In the data rows, zero lies at 4.5, halfway between 4 and 5.
Here are some rows, each followed by its group. Rows of different groups can look alike.
[4 7 4 5 5 4 4 3 8 5 4 3 3 4 7 6 6 3 5 3 5 7 2 4 4 4 5 6 5 4 4 8 6 2 4 6 4
 7 5 5 7 6 6 5 8 2 3 5 4 5 1 3 5 3] d
[4 6 6 5 5 5 4 4 3 5 5 4 1 4 5 4 2 7 4 3 4 4 3 3 6 6 7 4 2 3 7 4 3 4 3 3 5
 4 3 3 4 5 4 4 5 4 5 4 5 4 3 3 5 5] e
[4 5 4 4 4 5 3 5 3 5 5 5 6 4 5 4 5 6 3 5 6 4 5 4 3 4 4 5 4 4 4 3 4 4 4 3 5
 5 5 4 5 5 3 4 4 3 4 2 6 5 5 4 5 4] f
[4 3 5 7 5 3 7 7 7 2 2 8 5 7 3 5 6 2 4 4 4 5 5 6 5 5 4 6 3 9 3 5 4 7 7 6 5
 4 6 4 2 3 6 4 3 5 5 7 3 2 4 7 3 4] g
[5 6 4 4 4 6 3 3 3 5 6 3 5 4 5 4 5 6 4 4 5 5 4 4 4 3 5 4 5 4 5 4 4 4 4 4 5
 6 4 5 6 6 3 5 5 4 4 3 5 6 4 3 5 4] h
[4 5 5 4 5 3 5 4 6 4 4 4 5 5 5 5 6 4 5 4 4 5 3 5 4 3 4 6 6 6 3 5 4 4 6 6 5
 6 5 4 5 5 3 4 5 4 4 5 4 5 4 4 4 3] d
[4 4 5 5 3 4 5 7 4 3 3 6 4 6 4 4 4 5 4 7 5 3 4 5 4 5 3 6 4 6 3 4 4 7 6 6 5
 4 4 4 3 3 4 4 4 5 4 4 4 3 5 6 4 4] i
[4 5 5 4 4 5 4 5 4 4 5 4 4 4 4 4 4 7 5 4 5 4 4 5 4 5 5 5 4 4 5 4 3 4 5 3 5
 4 4 4 5 5 3 5 4 3 5 4 5 5 5 3 5 5] e
[4 4 3 4 5 5 5 3 4 5 5 4 4 4 3 5 3 4 6 3 3 5 8 3 6 6 7 2 5 3 8 5 4 3 2 2 3
 5 5 5 4 5 5 5 5 4 5 5 7 5 4 3 7 6] j
[5 2 5 5 4 3 7 7 6 2 2 6 5 6 2 5 5 5 6 7 3 4 6 6 3 6 4 6 3 6 2 4 5 6 7 7 4
 4 5 5 2 3 6 5 3 5 6 7 3 2 6 7 4 6] h
[5 3 6 3 5 4 5 5 4 5 5 4 5 4 5 5 4 3 6 4 5 5 4 6 5 5 4 4 6 4 3 4 5 5 5 5 4
 2 4 4 4 3 4 5 4 6 5 5 4 4 7 5 3 7] k
[5 7 4 3 4 7 2 3 2 6 7 3 5 3 6 3 5 7 3 4 6 4 4 4 3 3 5 4 5 3 6 3 4 3 2 3 5
 6 4 4 7 7 2 5 5 3 3 2 6 7 4 2 6 4] f
[3 5 6 6 4 4 5 6 5 3 4 6 2 5 4 4 3 6 5 4 4 3 3 4 6 6 6 5 2 5 5 5 2 6 5 5 5
 3 4 3 3 4 4 4 4 4 6 5 4 3 4 5 4 5] e
[5 7 4 4 5 7 1 2 2 7 8 3 5 3 6 3 6 7 3 2 6 6 4 4 4 3 5 3 4 4 7 3 4 2 3 2 5
 7 5 4 7 8 2 4 5 3 3 2 6 8 4 2 6 3] g
[4 3 5 4 5 3 5 5 5 4 4 5 5 5 4 5 5 4 5 4 5 4 4 6 4 4 4 6 5 6 3 5 4 5 6 6 5
 4 4 4 4 4 4 5 4 5 5 6 3 4 6 5 4 6] k
[4 2 4 5 4 3 6 7 6 2 3 6 5 6 3 5 5 4 6 5 4 3 5 6 4 5 4 7 4 6 2 5 3 6 7 6 5
 4 4 4 3 3 4 4 3 5 5 6 3 2 6 6 4 6] g
[5 5 4 4 4 5 3 4 4 5 5 4 5 4 5 4 6 5 4 4 5 4 4 5 4 3 4 5 5 4 5 4 4 4 4 5 5
 5 4 4 6 5 3 5 5 4 4 4 5 5 4 4 5 4] d
[5 4 4 5 4 4 5 5 5 4 4 5 5 5 4 4 5 5 5 4 4 3 4 5 4 4 4 6 5 5 4 4 4 5 5 5 5
 5 4 4 4 4 3 4 4 4 4 5 4 4 5 5 5 5] l
[3 3 6 5 4 3 6 6 5 2 3 6 2 5 3 4 3 6 7 4 3 4 4 5 4 8 7 6 2 4 4 4 2 4 6 4 4
 3 4 3 2 4 3 5 4 3 7 6 4 2 5 4 4 7] e
[5 5 4 4 4 5 4 4 4 5 5 4 5 4 4 4 5 6 4 5 5 4 5 4 4 4 4 4 5 4 5 4 4 4 4 4 5
 5 4 5 5 5 4 5 4 4 4 4 5 5 5 4 5 4] h
[6 8 3 4 4 8 1 1 2 8 8 2 5 2 7 3 5 7 2 3 6 5 4 2 3 3 6 2 4 2 8 4 6 2 2 2 6
 7 4 5 8 8 4 5 6 3 2 1 6 8 3 2 7 3] l
[3 5 4 4 6 2 5 4 8 4 3 4 4 5 6 6 6 3 5 3 4 7 2 5 5 4 4 7 7 6 3 7 4 3 5 7 4
 6 5 5 6 5 4 5 7 2 4 6 5 4 3 3 3 3] d
[2 6 7 4 6 2 4 5 6 4 3 4 2 4 6 5 4 5 4 4 4 8 1 4 6 5 5 6 4 4 4 5 3 3 5 5 4
 5 4 4 4 6 4 4 7 1 6 5 6 5 2 2 2 2] d
[5 4 5 4 4 5 5 5 5 5 5 5 5 4 5 5 5 4 5 4 6 4 4 6 4 5 4 5 5 5 4 4 4 5 5 5 5
 3 4 4 5 5 4 5 4 5 5 5 3 4 6 5 4 6] k
[5 5 4 4 4 5 3 4 4 5 6 4 5 4 5 4 5 6 4 4 5 4 4 5 4 4 5 5 5 4 5 4 4 4 4 4 5
 6 4 4 6 5 3 4 5 4 4 4 5 5 5 4 5 5] l
[3 5 6 4 5 6 6 5 5 4 4 5 0 5 4 4 1 5 6 3 4 4 4 2 7 8 8 3 2 3 7 5 2 3 2 1 4
 2 3 3 3 5 4 4 5 2 6 5 5 3 2 3 6 7] e
[5 5 4 5 4 5 4 4 5 5 5 4 4 4 7 5 6 3 5 3 6 4 3 5 4 3 4 6 6 5 4 6 5 4 5 5 5
 5 5 4 6 5 4 5 6 4 3 4 3 5 4 4 5 5] l
[3 2 8 5 7 1 7 6 8 3 3 6 4 5 4 6 4 1 7 3 4 7 3 7 6 6 4 6 6 7 2 5 4 4 7 6 4
 1 5 3 3 4 6 5 4 6 7 8 2 3 6 5 1 7] k
[5 5 3 3 4 5 4 3 3 5 5 3 5 4 4 4 5 6 5 4 4 4 5 4 5 4 5 4 6 3 5 4 4 4 3 4 4
 6 4 5 6 5 3 5 5 4 4 4 6 6 4 4 6 4] j
[4 3 4 4 3 4 5 7 4 3 3 6 5 5 4 5 5 5 5 7 5 3 5 6 3 5 3 6 4 5 2 3 4 5 6 5 5
 4 4 4 3 3 3 5 4 4 4 4 5 3 6 5 5 5] f
[5 5 4 5 3 6 4 4 4 5 5 5 5 5 5 4 5 5 5 4 5 3 4 5 4 4 5 5 4 4 5 5 4 4 5 4 5
 5 4 4 5 5 4 4 5 4 3 4 4 4 5 5 5 5] l
[6 6 4 4 5 6 3 3 3 5 6 3 5 3 4 4 4 7 3 5 4 5 6 3 4 5 6 2 3 2 6 4 6 3 3 3 4
 6 4 6 5 6 5 5 4 5 5 3 5 6 4 3 6 3] h
[4 5 5 5 4 5 4 4 4 4 5 4 3 5 4 4 4 6 4 4 4 4 4 4 5 5 5 4 4 4 5 4 3 5 4 4 5
 5 4 4 4 4 4 4 4 4 5 4 4 4 4 4 4 4] e
[5 3 6 4 4 5 5 6 5 5 5 5 5 5 6 6 4 2 6 4 6 3 3 6 4 5 4 6 6 5 3 5 5 5 6 5 5
 1 4 3 4 3 5 5 4 6 5 5 2 3 7 6 3 8] k
[5 2 0 0 5 2 7 2 3 7 5 0 7 5 0 6 0 2 9 6 1 6 9 3 9 4 5 0 9 0 9 6 5 4 0 2 0
 3 5 8 4 0 5 4 4 7 6 7 8 6 5 5 6 4] j
[4 5 5 4 4 4 4 5 4 5 4 4 4 5 5 4 5 5 3 5 5 4 4 4 5 4 4 5 5 5 4 4 4 5 5 5 5
 5 4 4 5 4 4 4 5 4 4 4 5 5 4 5 4 3] i
[4 4 5 4 5 5 4 4 4 5 6 5 5 4 4 4 5 5 4 3 5 5 4 5 4 5 4 5 4 5 5 4 4 4 5 4 5
 4 4 4 5 6 4 5 4 4 5 4 4 5 5 4 4 5] g
[5 7 4 3 5 7 1 2 2 7 8 2 5 3 6 3 6 7 3 3 6 5 3 4 4 2 5 3 5 3 7 3 4 3 2 3 5
 7 4 4 8 7 2 5 6 3 3 2 6 7 4 2 6 3] l
[5 4 4 4 4 5 4 5 4 5 5 4 5 4 4 4 5 5 4 6 5 4 5 5 4 4 4 5 5 4 4 4 4 5 4 4 5
 5 4 5 5 4 3 5 5 4 4 4 6 5 5 4 5 5] f
[6 4 5 6 3 6 6 5 6 5 4 6 4 5 6 6 4 3 5 6 5 3 5 4 3 5 5 4 3 4 3 6 8 5 5 5 5
 3 4 5 4 3 8 6 4 7 4 5 1 3 5 7 6 6] l
[5 4 2 3 4 4 5 4 3 5 5 3 5 5 2 5 4 4 6 5 3 4 7 4 6 4 5 3 6 4 6 5 4 5 3 4 3
 5 5 6 5 4 4 5 5 5 5 6 6 5 5 5 6 4] j
[5 4 4 5 4 5 5 5 4 4 4 5 4 5 4 4 5 5 4 5 4 4 4 5 4 4 4 5 4 5 4 4 4 5 5 5 5
 5 4 5 4 4 4 4 4 5 4 4 4 4 5 5 4 4] i
[5 8 2 6 2 9 3 3 2 8 6 3 2 4 9 5 5 4 2 2 7 1 2 3 5 3 5 3 3 3 7 7 6 5 2 4 6
 4 4 5 7 4 5 4 7 3 0 2 3 5 1 6 8 4] l
[4 3 5 4 3 4 4 8 3 4 4 6 5 5 5 4 5 5 4 9 5 1 5 5 2 6 2 7 5 5 1 2 4 5 6 3 6
 4 5 4 2 2 4 4 4 4 4 1 7 4 7 5 5 5] f
[4 3 4 6 2 5 6 7 5 4 3 6 4 6 5 5 5 4 6 6 5 2 5 5 3 6 4 7 3 5 2 5 5 5 6 5 5
 4 4 4 3 3 6 5 4 4 4 5 3 2 5 6 6 7] l
[5 4 4 5 6 5 5 5 5 4 5 6 7 5 3 4 5 4 4 3 4 6 7 5 4 5 5 4 4 7 5 4 4 4 5 3 5
 6 6 5 4 6 5 4 3 4 5 5 5 5 5 5 5 5] g
[4 5 5 6 5 3 6 5 5 4 3 6 4 6 4 4 5 3 3 4 3 5 4 5 6 4 4 4 3 7 5 5 4 7 5 6 4
 5 5 5 3 4 6 3 4 6 5 6 4 4 4 6 3 2] i
[5 5 4 5 3 6 4 5 4 5 5 5 5 4 5 5 5 6 4 6 5 3 5 4 3 5 5 5 3 4 4 4 6 4 5 4 5
 5 4 5 5 4 6 5 4 5 3 3 4 4 5 5 6 5] h
[3 3 6 5 5 4 5 6 5 3 4 6 3 5 3 4 2 5 6 4 4 5 4 5 5 7 6 5 3 5 5 4 3 4 5 4 4
 3 4 3 3 4 4 5 4 4 7 6 4 3 5 4 4 7] e
[5 0 5 6 4 2 9 8 8 0 1 8 5 7 1 5 4 3 7 7 2 4 7 6 3 8 4 6 2 6 1 5 5 7 8 7 4
 3 5 5 0 2 8 5 1 7 7 8 2 1 7 8 4 6] h
[5 6 4 4 4 7 3 2 3 6 6 3 3 3 5 4 3 7 5 4 4 4 5 3 4 5 6 3 4 1 7 5 5 2 2 2 4
 5 4 5 6 6 4 5 5 4 4 3 6 6 4 2 7 5] e
[6 4 5 5 3 3 5 6 6 2 2 5 6 4 4 5 3 5 4 9 3 5 9 3 2 7 4 4 2 3 2 2 8 3 6 5 4
 6 6 6 2 3 9 6 2 6 6 3 5 4 6 5 6 2] h
[5 2 3 2 5 2 6 3 4 6 5 1 5 5 0 5 0 2 8 6 2 6 9 4 9 6 5 1 9 1 7 5 6 5 2 3 0
 1 4 6 4 2 6 5 4 9 7 8 5 5 6 4 5 7] j
[4 2 5 6 4 2 7 7 8 1 1 6 5 7 3 6 6 2 6 5 4 4 5 6 4 5 3 8 5 7 1 6 4 6 8 8 4
 4 5 4 3 2 5 4 4 5 5 7 2 2 5 6 4 5] d
[4 2 4 6 5 3 7 7 8 2 2 8 6 6 3 6 6 1 6 4 4 5 7 7 4 6 4 6 4 8 3 6 4 5 7 6 4
 4 6 5 3 4 6 4 3 4 5 7 4 3 5 7 5 6] g
[5 6 2 6 3 8 3 3 3 7 7 4 5 4 8 5 6 5 4 2 7 2 4 4 4 3 5 4 4 4 6 6 6 3 4 3 6
 5 4 5 7 6 4 4 6 3 1 2 4 5 3 4 8 5] l
[6 6 3 5 3 8 4 3 3 7 6 4 4 4 7 5 5 5 4 3 6 2 4 3 4 4 5 5 3 3 5 6 6 4 4 4 6
 5 4 5 6 5 5 5 6 4 2 3 4 5 3 5 7 5] l
[3 8 6 4 6 4 3 3 4 6 5 3 1 4 7 4 4 5 2 3 5 7 1 3 6 4 6 4 4 3 6 5 3 3 3 4 4
 5 4 3 6 7 3 4 7 2 4 3 6 6 1 1 3 2] e
[5 7 4 4 4 6 2 3 2 6 6 3 4 4 6 3 5 6 2 3 5 4 3 3 5 3 5 3 4 4 7 4 4 5 2 4 5
 6 4 5 6 6 3 4 5 4 3 3 5 6 3 4 4 2] i
[3 2 7 4 5 4 6 6 6 4 4 6 2 5 5 5 2 3 7 4 5 4 3 6 6 7 6 6 4 5 4 5 4 5 6 4 4
 0 3 2 3 3 4 5 4 6 7 7 2 2 5 5 3 9] e
[4 2 5 5 4 2 6 7 6 2 2 6 5 6 3 5 6 4 6 5 4 4 5 6 4 5 4 7 5 6 2 5 3 6 7 7 5
 4 5 4 3 2 4 4 4 5 5 6 3 2 5 6 4 5] d
[5 5 4 4 5 5 4 4 4 4 5 4 5 4 4 4 5 6 4 4 5 5 4 5 4 4 5 4 4 4 5 4 4 4 4 4 5
 6 4 4 5 6 4 5 4 4 4 4 5 5 5 4 5 4] g
[4 4 5 3 3 3 3 7 1 6 5 5 4 4 5 4 4 4 2 9 5 1 7 3 3 6 2 5 7 3 2 1 5 4 4 1 5
 5 5 5 2 2 4 4 5 4 4 0 9 5 7 3 6 3] f
[3 5 6 6 5 3 6 6 4 3 3 6 1 6 4 4 3 4 3 5 3 3 3 4 8 5 4 5 2 6 5 4 3 9 5 7 4
 3 4 4 2 3 6 3 3 7 6 6 2 3 4 7 1 4] i
[5 3 5 4 4 4 5 5 5 4 5 5 5 5 4 5 4 4 6 4 5 4 4 6 4 4 4 5 6 5 4 4 4 5 5 5 4
 3 4 4 4 4 4 5 4 5 5 5 4 4 6 5 4 6] k
[5 4 4 6 4 7 5 5 6 6 6 6 3 5 8 6 5 1 6 3 8 2 3 5 5 5 5 5 5 5 4 6 6 4 5 4 6
 1 4 3 5 3 6 4 5 5 3 5 1 3 5 6 5 9] l
[5 5 3 6 6 8 4 4 4 6 7 7 7 4 6 4 7 3 3 2 6 5 6 5 3 4 5 1 3 6 7 5 5 3 3 2 6
 5 6 5 6 8 5 4 4 2 3 3 5 6 4 5 7 5] g
[5 3 6 6 4 4 6 6 6 4 4 6 4 5 6 6 4 2 6 5 6 3 3 6 5 5 4 6 4 5 2 6 6 6 6 6 5
 1 4 4 3 2 7 5 3 8 5 6 0 2 6 7 3 7] k
[6 4 8 4 7 3 5 3 7 4 5 4 5 3 5 6 2 3 6 6 4 9 4 4 4 5 5 3 4 3 4 4 9 3 4 6 4
 3 4 5 5 5 9 6 2 9 8 6 2 6 6 5 1 5] h
[4 4 4 5 4 4 5 5 6 4 4 5 5 5 5 5 6 4 5 4 5 4 4 5 4 4 4 6 6 5 3 5 5 4 6 6 5
 5 5 4 5 4 4 4 5 4 3 5 4 4 4 5 5 4] d
[5 6 4 4 5 6 3 3 3 6 6 4 4 4 5 4 5 5 3 3 5 4 4 4 5 3 5 3 4 4 6 4 4 5 3 4 5
 6 4 5 5 5 3 4 5 5 4 3 5 6 3 4 5 3] i
[5 4 4 5 5 5 4 5 4 4 4 5 5 5 3 4 4 5 3 5 4 5 6 4 4 5 4 3 3 5 5 3 5 4 4 4 5
 5 5 5 4 5 5 4 3 5 5 4 5 5 4 5 5 3] g
[5 2 1 2 4 3 6 4 3 5 3 2 5 5 0 5 2 3 7 7 2 4 9 4 7 5 4 2 8 2 6 5 4 5 2 3 1
 4 5 7 3 1 4 5 4 5 5 6 8 4 5 5 7 5] j
[6 9 4 4 5 9 0 0 1 8 8 2 4 2 7 3 5 7 0 2 6 5 3 2 5 2 5 0 3 2 9 3 6 3 0 2 5
 7 4 6 8 8 4 4 6 4 2 1 6 9 2 2 6 1] i
[6 9 7 4 5 7 1 3 0 8 7 2 4 2 8 3 4 6 0 8 5 4 4 0 4 3 3 1 4 2 5 1 8 3 1 2 6
 5 5 6 5 6 6 4 5 6 4 0 8 8 4 3 4 0] f
[4 6 6 4 7 1 5 3 7 4 4 3 6 4 6 6 5 2 5 3 4 9 2 6 6 3 4 5 7 5 4 7 6 3 6 7 4
 5 6 5 6 5 6 5 6 3 5 6 4 6 3 3 1 2] d
[4 7 5 3 4 6 1 4 1 6 6 3 5 3 7 4 5 7 2 7 7 4 4 3 2 3 3 4 5 3 4 2 5 2 3 1 6
 6 4 4 6 6 2 4 6 2 3 0 8 7 5 2 5 3] f
[6 4 6 7 4 3 8 7 6 1 1 6 3 6 3 5 1 4 4 9 2 4 6 3 5 7 5 4 0 5 3 5 7 9 6 8 4
 4 5 6 0 3 9 5 1 9 7 7 1 2 5 9 3 3] h
[3 6 6 6 6 2 7 5 9 3 1 5 3 5 7 6 5 0 4 5 4 6 1 5 6 3 3 7 5 7 2 8 6 7 6 9 4
 4 5 5 4 4 9 4 7 4 4 7 2 3 2 7 0 1] d
[4 6 4 3 4 5 2 4 3 5 5 3 5 4 6 4 6 6 3 5 6 5 4 4 3 3 4 5 6 4 4 3 4 3 4 4 5
 6 4 5 6 5 2 5 6 3 3 2 7 6 4 3 5 3] f
[0 7 7 5 9 0 5 4 9 2 2 5 5 4 5 5 4 3 5 2 4 9 0 5 5 4 5 6 5 7 4 8 4 2 5 6 4
 7 6 4 5 9 7 5 8 0 5 6 7 6 0 1 0 1] d
[3 4 6 5 4 4 6 6 5 2 3 6 2 5 3 4 3 7 7 4 3 4 4 4 5 8 7 6 2 4 5 4 2 4 5 3 4
 3 3 3 2 4 3 5 4 3 7 6 4 2 5 3 4 7] e
[4 5 6 5 8 6 4 3 5 7 8 7 5 3 7 5 4 0 5 1 8 7 4 5 6 4 5 2 6 6 6 5 5 2 3 1 5
 1 5 3 6 7 6 4 4 5 5 5 3 5 6 5 3 8] k
[4 6 5 3 4 5 2 4 3 5 6 3 4 3 6 4 5 7 3 5 6 5 4 4 3 4 4 5 5 3 5 3 4 2 4 2 5
 5 4 4 6 6 2 5 6 2 4 2 7 6 4 2 5 4] f
Which 5 groups are nearest to each row below, nearest first, going by the average distance to the group's rows?
[5 7 6 3 5 7 1 3 1 8 8 3 4 2 8 4 3 5 2 5 7 4 3 3 5 3 3 3 6 2 5 2 5 3 2 1 5
 3 4 4 6 6 3 4 5 5 3 0 6 7 5 3 3 4] >> f l i e g
[3 2 4 6 7 3 6 7 6 2 4 8 6 6 2 4 5 3 6 4 4 6 6 6 4 6 6 5 3 8 5 4 3 5 5 3 5
 4 6 3 3 6 5 4 3 3 7 6 4 3 5 5 4 7] >> g k e d h
[5 5 4 4 4 6 3 4 3 5 5 4 5 4 5 4 5 6 4 5 5 4 4 5 3 4 4 5 5 4 5 3 4 4 4 3 5
 5 4 4 5 5 3 5 5 3 4 3 6 5 5 4 5 4] >> f l i g e
[4 4 5 5 3 4 5 8 3 4 2 6 4 5 6 4 4 4 2 9 5 1 5 4 3 5 2 6 4 5 2 3 5 7 6 4 5
 3 5 4 2 2 5 3 4 4 4 2 6 3 5 6 4 4] >> f i k g h
[3 3 7 5 6 1 7 6 8 2 2 6 5 6 5 6 5 1 5 4 4 6 2 6 6 4 3 7 6 8 2 6 4 6 8 8 4
 3 5 4 4 3 6 4 5 6 5 8 2 3 5 6 0 4] >> k d g i h
[5 3 4 5 4 4 5 5 5 3 4 5 5 5 3 4 5 5 5 5 4 4 5 5 3 5 4 6 4 5 3 4 4 5 6 5 5
 5 4 4 4 4 4 5 4 5 5 5 4 4 5 5 5 5] >> k g i e h
[5 6 3 4 3 7 2 3 3 7 7 3 5 3 6 4 5 6 4 3 6 3 3 4 4 3 5 4 5 3 6 5 5 3 3 3 6
 6 4 5 7 6 3 4 6 3 2 2 5 6 4 3 6 4] >> l f i g e
Which 3 other groups have their centres nearest to the centre of group l, nearest first?
i g f
Which 5 groups are nearest to each row below, nearest first, going by the distance to the group's nearest row?
[4 4 4 6 6 5 4 5 4 4 6 7 7 4 4 4 6 4 4 4 5 6 7 5 3 4 4 3 4 7 6 3 4 3 5 2 6
 6 7 4 5 7 4 4 4 2 5 3 6 6 5 4 5 4] >> g f h l d
Which 5 groups are nearest to each row below, nearest first, going by the distance to the centre of the group?
[4 6 5 4 6 4 3 3 5 5 5 3 5 4 6 5 6 5 4 3 5 7 3 5 4 3 4 5 6 5 5 5 4 3 5 5 5
 6 5 4 7 6 3 5 6 3 4 4 5 6 3 2 4 2] >> d i l g f
[6 6 1 4 4 7 4 2 2 8 7 2 5 4 5 5 5 4 5 2 5 4 7 3 6 3 5 1 6 3 8 6 5 3 1 2 4
 6 5 7 7 5 5 5 6 4 2 3 6 6 4 4 8 4] >> l j i f g
[5 6 5 3 6 6 2 2 2 8 7 2 4 3 5 4 3 5 4 3 5 6 4 4 7 3 5 1 7 3 7 4 5 4 2 4 4
 4 4 5 7 5 3 5 5 6 4 4 5 7 4 3 4 4] >> i l f j e
Which 4 groups are nearest to each row below, nearest first, going by the distance to the group's nearest row?
[5 4 5 5 5 4 4 5 5 4 4 6 5 4 4 4 3 5 3 8 4 5 7 3 3 6 4 3 2 4 4 3 7 4 4 4 5
 5 5 6 3 5 8 5 3 5 6 3 5 5 5 5 5 3] >> g h i f
[4 6 4 0 8 1 4 0 5 8 6 0 6 2 4 7 1 0 7 4 4 9 5 3 9 2 4 1 9 0 7 7 7 1 1 3 1
 4 5 7 7 4 7 5 7 6 5 5 7 8 4 2 1 1] >> j d h e
[5 3 2 3 5 3 6 4 4 5 4 4 6 5 1 5 4 3 6 4 2 6 9 5 6 5 5 2 6 4 7 5 4 4 3 3 2
 5 6 6 4 4 5 5 4 5 5 6 7 5 5 5 6 5] >> j g h f
[5 7 4 3 5 7 1 2 2 7 7 2 5 3 6 3 6 7 3 3 6 5 3 4 4 3 5 3 5 3 6 4 4 3 2 3 5
 7 4 5 7 7 2 5 6 3 3 2 6 7 4 2 6 3] >> l f g i
[4 2 6 7 4 1 9 8 7 1 0 8 3 7 2 5 4 2 5 7 2 3 5 6 6 6 3 6 2 8 1 5 5 9 8 9 4
 2 5 5 0 1 8 4 2 9 7 8 1 0 5 9 1 5] >> h g d i
[5 7 5 4 5 7 1 2 2 7 8 3 4 3 6 3 5 6 2 2 6 5 3 3 5 3 5 2 5 3 7 3 4 4 2 3 5
 6 4 4 7 7 3 4 5 4 3 2 6 8 3 3 4 3] >> l g i f
[5 3 1 5 3 5 7 5 5 6 3 4 4 6 4 7 4 0 6 4 3 2 8 4 7 5 4 3 6 4 6 8 6 6 4 5 3
 3 5 7 4 1 7 5 5 5 3 6 4 3 4 7 8 5] >> j l d k
[5 3 2 7 2 8 6 6 6 5 4 7 4 6 7 7 6 2 6 3 7 1 4 5 4 5 4 6 3 6 3 7 6 5 6 4 6
 3 5 4 4 2 6 4 5 3 1 5 2 2 4 7 8 8] >> l d k h
[5 2 3 4 4 4 6 5 5 5 4 5 5 5 4 5 4 2 7 5 4 4 6 6 5 5 4 5 7 5 4 6 5 6 5 5 4
 3 4 5 4 3 5 5 5 6 5 6 3 3 6 6 5 7] >> k l g d
Which 4 groups are nearest to each row below, nearest first, going by the distance to the centre of the group?
[4 7 5 5 4 5 4 4 3 5 5 4 2 4 5 3 4 6 2 3 4 4 3 3 6 4 5 4 3 4 6 4 3 6 3 4 5
 5 4 4 4 5 4 3 5 5 4 4 4 5 3 4 4 3] >> i e l g
[3 4 6 5 5 1 7 6 6 3 1 5 2 6 3 5 3 3 4 5 2 6 4 4 8 6 4 5 3 6 4 6 4 8 5 7 3
 3 5 4 2 2 6 4 4 7 7 8 3 3 3 6 1 4] >> h d k e
[5 2 3 4 4 3 7 6 5 3 3 5 5 6 1 5 4 3 7 6 2 3 7 6 5 5 4 5 6 5 3 6 4 6 5 6 3
 4 5 6 3 2 4 5 4 5 5 7 5 3 6 6 5 6] >> h k g j
[4 4 4 5 4 4 5 5 5 4 4 5 5 5 4 4 6 5 5 4 5 4 4 5 4 4 4 6 5 5 4 4 4 5 5 5 5
 5 5 4 5 4 3 4 4 4 4 5 4 4 5 5 4 5] >> g i k d
[4 3 5 5 5 4 6 6 5 3 4 6 4 5 3 4 3 6 6 4 3 5 6 5 5 7 6 5 3 4 5 4 3 4 5 4 4
 4 4 4 3 4 4 5 4 4 6 6 5 3 5 4 5 7] >> e g h k
